|  -5 | -49 |  32 | 114 | -13 |  -9 | -47 |  16 | -40 |   0 | -17 |  48 | -53 |  24 |  -3 |   7 |  42 |  17 |   1 |   2 | -17 |  39 |  -9 |  46 |   7 |  40 | -36 |  23 |   5 | = z_698
|  -5 | -49 |  32 | 114 | -13 |  -9 | -47 |  16 | -40 |   0 | -17 |  48 | -53 |  24 |  -3 |   7 |  42 |  22 |   1 |   2 | -19 |  39 | -15 |  46 |   7 |  40 | -36 |  23 |   5 | = z_928
|  10 | -37 |  -7 |  49 |  -7 |  -3 | -17 | -13 | -27 | -19 |   6 |  41 | -37 | -13 |  -4 |  10 |  26 |   3 |  -1 | -16 | -18 |  34 | -13 |  13 |  10 |  28 | -25 |  20 | -13 | = z_173
|   24 |   35 |  -50 | -116 |    8 |    6 |   60 |  -42 |   20 |  -21 |   45 |  -27 |   31 |  -60 |   -4 |  -13 |  -35 |  -30 |   -2 |  -13 |    7 |  -30 |    3 |  -60 |   13 |  -24 |   33 |  -12 |  -39 | = z_143
|   8 |   6 |  53 |  57 | -22 | -26 |   2 |  13 | -43 |  20 |  22 |   3 | -41 |   0 | -12 | -45 |   9 |  16 |   4 |  43 |  -6 | -26 | -17 |  13 |  40 |  26 |  17 |   4 | -43 | = z_771
|  -5 | -49 |  32 | 114 | -13 |  -9 | -41 |  16 | -40 |   0 | -17 |   1 | -53 |  24 |  -3 |   7 |  42 |  22 |   1 |   2 | -19 |  39 | -15 |  46 |   7 |  40 | -36 |  23 |   5 | = z_668
|  -9 |   4 |  26 |  25 |  -3 |  -5 | -11 |  18 |  -3 |  16 | -11 |  -6 |  -3 |  22 |   0 |  -7 |   2 |  10 |   1 |  17 |   3 |  -8 |   1 |  15 |  -1 |   2 |   2 |  -3 |   8 | = z_684
Table of tags by key:
| -40 | -> z_554
| -37 | -> z_713
| 0 | -> z_195
| -38 | -> z_332
| -41 | -> z_174
key z_771 13:   z_174
asked: |   24 |   35 |  -50 | -116 |    8 |    6 |   60 |  -42 |   20 |  -21 |   45 |  -27 |   31 |  -60 |   -4 |  -13 |  -35 |  -30 |   -2 |  -13 |    7 |  -30 |    3 |  -60 |   13 |  -24 |   33 |  -12 |  -39 |  z_143

|  43 |  51 | -18 |  89 |  47 |  45 |  17 | -30 |  36 | -71 | = z_322
|  75 |  68 | -71 |  37 |  46 | -19 |  11 | -30 |  48 | -38 | = z_568
| -92 | -97 | 105 | -32 | -64 |  10 | -15 |  34 | -48 | -78 | = z_847
| -32 | -25 |  20 |  35 |  22 |  -3 |  20 |  14 |  11 |  -4 | = z_243
|  67 |  45 | -41 | -32 | -18 | -18 | -23 | -28 |  -5 |   0 | = z_743
| -92 | -97 | 105 | -32 | -64 |  10 | -15 |  34 | -69 |  47 | = z_390
| -78 | -45 |   9 | -33 |  12 |  -4 |  19 |  47 |  11 |  38 | = z_649
| -78 | -45 |   9 | -33 |  12 |  -4 | -11 |  47 |  11 |  38 | = z_82
Table of tags by key:
| 39 | -> z_741
| 35 | -> z_405
| 38 | -> z_511
| 34 | -> z_702
| -34 | -> z_410
| -33 | -> z_544
key z_649 4:   z_544
asked: | -32 | -25 |  20 |  35 |  22 |  -3 |  20 |  14 |  11 |  -4 |  z_243
asked: | -92 | -97 | 105 | -32 | -64 |  10 | -15 |  34 | -48 | -78 |  z_847

